[[112 142 105 111 112 135 106 117 149 150 147 133 123 156]
 [150 115 151 146 114 104 133 144 100 130 128 134 137 122]
 [151 119 139 152 139 119 121 116 135 110 129 129 125 132]
 [124 125 124 141 147 142 155 131 108 152 138 124 114 107]]
->
[[107 114 124 138 152 108 131 155 142 147 141 124 125 124]
 [132 125 129 129 110 135 116 121 119 139 152 139 119 151]
 [122 137 134 128 130 100 144 133 104 114 146 151 115 150]
 [156 123 133 147 150 149 117 106 135 112 111 105 142 112]]

[[155 130 154 130 154 154]
 [128 158 153 129 129 152]
 [155 157 153 131 155 154]
 [154 129 155 129 152 129]]
->
[[129 152 129 155 129 154]
 [154 155 131 153 157 155]
 [152 129 129 153 158 128]
 [154 154 130 154 130 155]]

[[128 129 121 131 128 116 139 138]
 [145 122 134 139 125 122 155 129]
 [135 120 130 139 124 118 123 128]
 [133 133 129 121 135 123 154 133]
 [134 119 130 134 133 127 139 127]
 [141 118 133 133 129 114 145 132]
 [132 145 104 131 137 121 125 127]
 [121 118 130 126 136 143 124 143]
 [114 129 131 119 126 128 119 128]]
->
[[128 119 128 126 119 131 129 114]
 [143 124 143 136 126 130 118 121]
 [127 125 121 137 131 104 145 132]
 [132 145 114 129 133 133 118 141]
 [127 139 127 133 134 130 119 134]
 [133 154 123 135 121 129 133 133]
 [128 123 118 124 139 130 120 135]
 [129 155 122 125 139 134 122 145]
 [138 139 116 128 131 121 129 128]]

[[142 137 132]
 [101 151 120]
 [106 147 120]]
->
[[120 147 106]
 [120 151 101]
 [132 137 142]]

[[128 128 132 131 108 128 128 128]
 [128 128 134 124 134 128 127 127]
 [129 128 123 131 122 128 129 152]
 [128 128 130 130 116 128 128 131]]
->
[[131 128 128 116 130 130 128 128]
 [152 129 128 122 131 123 128 129]
 [127 127 128 134 124 134 128 128]
 [128 128 128 108 131 132 128 128]]

[[138 122 104 139 120 136 133 110]
 [130 155 129 123 131 134 122 127]]
->
[[127 122 134 131 123 129 155 130]
 [110 133 136 120 139 104 122 138]]
---
[[126 101 126 142 126 126 122 128 120 128]
 [129 136 132 120 135 133 133 128 133 128]]
->
[[120 128 126 101 126 142 126 126 122 128]
 [133 128 129 136 132 120 135 133 133 128]]

[[129 132 133 128 152 157 143 121 135 132 134 115]
 [102 116 132 116 121 141 141 142 138 125 150 111]
 [134 123 141 140 138 134 139 130 137 147 124 135]
 [133 124 132 102 114 140 129 137 123 113 139 108]]
->
[[134 115 129 132 133 128 152 157 143 121 135 132]
 [150 111 102 116 132 116 121 141 141 142 138 125]
 [124 135 134 123 141 140 138 134 139 130 137 147]
 [139 108 133 124 132 102 114 140 129 137 123 113]]

[[118 128 135 135 117 119 144 130]
 [145 128 120 120 136 129 112 130]
 [145 127 120 123 136 128 112 130]
 [127 123 131 153 125 111 126 133]
 [122 134 129 112 130 143 130 120]
 [140 126 124 142 138 122 101 128]
 [120 134 130 112 129 143 132 120]
 [129 134 127 114 135 141 116 120]
 [138 121 122 140 134 121 121 134]
 [111 130 133 120 123 138 149 124]
 [111 123 132 136 121 128 153 130]]
->
[[144 130 118 128 135 135 117 119]
 [112 130 145 128 120 120 136 129]
 [112 130 145 127 120 123 136 128]
 [126 133 127 123 131 153 125 111]
 [130 120 122 134 129 112 130 143]
 [101 128 140 126 124 142 138 122]
 [132 120 120 134 130 112 129 143]
 [116 120 129 134 127 114 135 141]
 [121 134 138 121 122 140 134 121]
 [149 124 111 130 133 120 123 138]
 [153 130 111 123 132 136 121 128]]

[[124 118 133 138 135  99]
 [135 102 122 117 104 131]]
->
[[135  99 124 118 133 138]
 [104 131 135 102 122 117]]

[[138  99 146]
 [128 127 133]
 [133  99 156]
 [128 127 128]
 [135 139 119]]
->
[[ 99 146 138]
 [127 133 128]
 [ 99 156 133]
 [127 128 128]
 [139 119 135]]

[[123 116 141 123 122 126 137 132 136 104 118]
 [118 119 123 119 138 123 131 104 125 116 123]]
->
[[104 118 123 116 141 123 122 126 137 132 136]
 [116 123 118 119 123 119 138 123 131 104 125]]
